In the rows, 128 means zero.
Each path is a new rotation, seen through one point. The rows after it are directions, each followed by how far the rotation turns it, in deg/step (0 if it stays put).
Each turn is a multiple of 5 degrees from 10 to 175, or 0.
Each row of a path follows its step; steps can be skipped.
Rotation 1:
step 0: [114 130 144 127 124 123 134 110 126 131 132 129 134 115 127 126 133 133
 131 127 120 145 130 124 138 124 127 128 137]
step 1: [122 126 125 131 139 115 129 122 122 139 119 122 129 123 122 133 140 127
 127 138 117 118 131 126 120 124 146 122 126]
step 2: [114 127 128 135 124 131 122 127 128 129 126 128 117 135 118 130 125 128
 113 136 111 149 129 119 132 131 128 125 133]
step 3: [120 130 131 138 136 122 126 124 124 118 123 129 133 107 131 128 131 114
 128 134 126 125 139 113 127 121 125 118 136]
step 4: [131 124 110 132 138 131 126 142 138 126 121 130 124 130 126 130 135 123
 116 144 120 134 124 125 120 119 137 125 120]
step 5: [124 131 121 144 128 137 122 135 132 114 128 130 121 122 128 121 131 119
 123 116 130 140 131 126 128 131 118 129 146]
step 6: [135 127 114 129 127 126 135 130 138 128 116 131 134 113 133 114 130 122
 134 138 139 121 126 128 124 112 123 127 129]
step 7: [131 128 120 129 131 138 130 131 141 119 129 125 128 134 127 117 139 137
 123 117 125 139 110 138 121 124 137 135 132]
step 8: [121 126 125 137 120 125 131 119 132 135 121 122 127 128 125 115 130 131
 138 118 139 119 130 132 125 128 116 131 150]
step 9: [122 127 127 115 123 122 135 118 131 124 123 122 139 130 124 116 126 137
 131 136 122 127 111 131 126 109 130 135 122]
[124 129 133 123 134 129 131 125 123 132 126 127 125 129 124 134 127 124
 125 130 126 128 127 124 128 128 128 130 129] : 35
[128 124 125 131 129 128 128 130 123 129 128 129 128 130 130 125 124 129
 122 128 127 130 118 128 130 129 132 128 123] : 140
Rotation 2:
step 0: [127 124 120 128 139 131 124 129 143 141 116 115 147 128 132 127 134 122
 114 128 137 129 136 125 137 134 133 124 136]
step 1: [132 120 130 129 147 133 128 130 127 137 128 128 121 120 117 120 134 136
 115 124 138 134 132 127 131 146 122 118 114]
step 2: [122 111 122 120 126 135 128 129 135 142 125 138 125 135 142 134 126 132
 126 131 127 144 128 125 121 130 120 123 111]
step 3: [115 128 111 139 130 140 126 129 129 132 127 136 127 124 127 118 133 143
 139 125 113 140 131 123 129 126 114 131 132]
step 4: [124 133 122 120 123 136 131 128 126 134 123 141 126 106 139 135 121 129
 124 122 127 121 134 119 140 125 114 137 137]
step 5: [128 130 115 135 126 121 121 125 120 128 124 133 147 117 122 130 124 135
 112 130 138 127 126 133 137 112 118 126 126]
step 6: [128 129 120 120 129 123 130 119 127 125 121 129 132 120 136 118 130 151
 112 141 137 121 120 121 126 135 140 126 127]
step 7: [140 126 120 124 137 140 118 116 123 132 115 120 126 131 134 137 132 137
 122 133 124 144 131 136 140 130 140 122 128]
step 8: [125 117 119 125 130 141 142 133 115 127 120 132 132 122 129 124 134 122
 132 135 126 137 124 135 135 151 126 116 129]
step 9: [120 113 124 131 135 126 129 125 138 130 120 132 131 120 142 124 122 119
 117 121 123 140 136 143 121 137 118 132 137]
[126 121 128 133 127 130 129 123 128 128 134 134 128 127 130 128 124 127
 134 124 125 128 128 129 127 129 124 132 129] : 55
[123 130 131 129 123 130 124 128 132 135 129 126 126 126 124 126 128 127
 129 129 131 131 129 121 127 127 123 128 125] : 35
[130 128 126 134 131 128 121 126 129 128 128 125 131 131 124 129 128 127
 126 125 125 134 130 134 129 121 127 128 128] : 160
Rotation 3:
step 0: [117 119 126 126 139 134 124 131 145 137 122 134 124 135 137 126 123 128
 106 138 135 138 128 113 117 124 133 142 121]
step 1: [143 122 130 141 120 126 108 133 135 131 117 121 128 142 139 147 114 115
 131 127 120 127 134 127 125 125 125 128 132]
step 2: [141 130 144 123 131 137 130 129 121 136 118 134 106 117 132 128 128 130
 133 116 130 116 138 122 130 114 113 121 121]
step 3: [125 130 119 132 135 123 137 106 133 144 137 144 118 140 134 129 122 136
 119 125 126 123 119 121 121 136 118 123 118]
step 4: [112 125 129 130 137 141 121 120 130 111 117 125 127 145 144 137 116 133
 116 124 125 138 138 129 120 127 132 137 123]
step 5: [139 119 137 131 128 120 125 138 147 136 116 130 125 126 136 137 127 116
 118 139 135 130 144 121 130 113 118 138 126]
step 6: [145 125 129 139 129 129 120 124 121 149 129 126 118 127 137 136 109 130
 128 115 122 112 131 126 132 126 127 112 133]
step 7: [131 137 139 127 133 144 138 111 125 125 126 136 112 129 126 128 127 136
 120 114 127 135 121 120 113 123 120 126 111]
step 8: [111 128 117 129 140 125 133 131 142 134 126 138 123 148 147 136 126 121
 120 132 121 137 128 115 126 133 121 137 126]
step 9: [130 112 131 130 129 130 102 130 136 123 113 123 121 132 141 141 114 130
 129 130 140 122 137 132 123 118 130 132 129]
[133 134 126 127 129 125 125 130 127 125 129 130 124 124 129 123 129 124
 124 125 124 125 126 130 126 128 126 121 126] : 85
[124 126 132 125 128 124 134 137 127 130 127 129 127 124 126 127 126 129
 125 128 128 130 130 125 129 132 122 129 125] : 135
[128 123 126 129 124 131 125 127 125 129 129 131 131 122 130 128 126 123
 130 129 131 130 131 128 127 125 121 125 133] : 90
[128 125 131 124 127 131 124 128 128 125 127 130 124 123 125 125 131 131
 124 128 136 127 127 126 124 124 132 130 126] : 155
[129 125 124 132 127 130 131 133 127 127 127 125 128 131 128 124 123 125
 125 134 131 126 129 132 128 124 131 127 122] : 80
[123 126 127 131 137 128 131 127 131 122 123 132 130 129 129 126 128 126
 127 125 132 129 123 130 127 131 126 127 131] : 85
